128 stands for zero in the data rows.
Here are some points, each followed by its number:
[116 105 149  70 139 134 111 124 148 163  97 109  88  90 136 115] 0
[116 108 118 118  96 163  92 107 132 200 132 116 112 130  99 125] 1
[172 131 107 121 122 134 106 149 123 153 138 150  73 148  88 168] 2
[116 138 121  93 113 175  99 131 141 167 153 106  78  97 116 126] 3
[105 145 134  88  93 158  92 103 161 139 132 136  85 129  91 141] 4
[160 124 105 135 118 147  93 145 126 178 132 136  84 140  78 149] 5
[123 100 124 130 100 184 141  86 146 126 145 166  98 143 107 159] 6
[104 149 136  82 103 159  96 114 163 142 139 138  84 120  88 130] 7
[146 100 102  94  94 161  74 146 118 166 120 117 124 122 139 157] 8
[127 117 122 118 103 164  93 110 145 200 138 118 110 133  89 126] 9
[104  84 146 133 153 121  99 153 165 168 138 121  84 123 118 160] 10
[157  94  94 117  94 180 106 112 129 147 125 149 120 127 117 176] 11
[128 143 138 107 140 140  83 167 136 168 117 108  69 123  95 122] 12
[145 145 107  81  94 161 120 120 108 159 108 152 117 148  86 158] 13
[140 146 100  77 105 170 112 126 106 168 116 150 111 137 105 164] 14
[130 125 148  92 156 125 127 114 173 123 116 164  58 118 133 133] 15
[108 123 141  88 126 175 110 131 137 154 150 108  69  94 120 119] 16
[138 150 101  76  93 172  99 120 138 168 123 129 101 122 106 142] 17
[150 105  87 111 128 119 117 140 110 187  84 135 100 158 125 149] 18
[159 128 131 100 155 121 147 134 154 135 124 156  52 142 111 151] 19
[121 138 103  83  98 174  98 115 145 164 143 109  93 107 109 144] 20
[160 129 130 115 153 116 126 160 134 128 121 159  64 157  99 167] 21
[119  85 156 131 143 134 106 127 178 132  83 150 108 162  94 130] 22
[145 121 108 125 100 158  89 135 129 193 132 130  99 142  86 143] 23
[137 108 110  88 106 149  81 150 109 170 108  99 119  93 150 136] 24
[150 102 103 122  93 180 111 101 144 141 129 161 119 134 111 179] 25
[124 105 129 140 109 173 142  87 144 121 144 173  98 164  97 149] 26
Which point above is nearest to each new point, looking only along the 5 directions in which the numbered points spread most? Its number follows each.
[171  79  96 128 149 128 107 135 140 167  94 153  96 149 128 142] 18
[149 120 127 108 112 149 125 125 124 139  81 176 122 162  67 129] 2
[146 113 125 101 127 136 125 120 136 132  71 153 129 167  62 127] 2
[165  79 114 124 146 131 112 130 167 152  99 165  88 142 137 149] 22
[107 132 159 133 129 174 135 111 134 142 158 150  71 159  94 111] 4
[117 137 113  80 102 163  98 115 141 164 145 102  82 101 110 134] 3
[116 115 148 129 121 176 132 105 150 136 155 173  83 162  95 122] 26
[152  95 112  72 115 126 153  95 115 131  93 153  96  93 127 124] 15
[118 129 116  92 116 119  94 121 100 184  99 103 110 147  92 159] 23
[104 147 134  84  93 149  99 103 151 159 109 136  96 134  82 138] 4
[145  74 118  77 107 132 135  88 113 123 102 157 116 106 135 101] 11
[124 103 122  85 115 147  80 153 115 173 110 104 112  93 153 132] 24
[104 138 156 128 132 160 113 136 140 154 151 126  67 156  84 103] 7
[166  79 112 122 146 126 108 135 165 138 115 177  88 129 137 152] 22
[130  83 168 119 141 160 123 142 148 132 141 145  66 107 149 151] 15
[109 128 136  88 117 174 105 129 141 154 161 103  74  98 119 125] 16
[167  77 101 125 151 131 108 137 156 154  94 162 101 156 129 140] 18
[144 113  94 106 118 126 110 137 105 193  81 114 111 155 108 139] 18
[143 142 114  98 146 129  92 157 153 170 113 113  72 119 107 155] 12
[123  88 142 138 136 126 101 127 174 131  80 147 128 171  88 112] 22
[114  81 158 130 147 120  98 130 192 136  99 142  99 142 108 133] 22
[115 143 149 120 149 145  95 152 142 166 131 126  68 138  84 104] 12
[169 136 108 124 131 129 107 160 127 153 124 151  84 157  88 173] 2
[123 123 153  78 153 123 139 115 174 136 108 138  63 112 128 122] 15
[151  77 148 127 155 156 122 139 160 128 126 171  76 120 132 149] 22
[136 140 135 104 148 132  84 167 151 167 118 112  77 120  92 139] 12
[ 93 114 147  71 136 135  99 123 156 153  99 118  86 100 138 114] 0
[132  88 163 113 151 165 116 143 146 126 142 130  63 108 148 147] 15
[154 143  99  86  96 159 119 116 105 165 111 152 113 140  91 159] 13
[151  86 116  76 112 126 146  87 108 121  97 157 106 103 138 112] 11
[145  95  92 101  96 176  88 138 115 167 122 124 124 118 140 157] 8
[107 143 157 125 137 151 102 150 135 167 138 116  74 148  84  99] 12
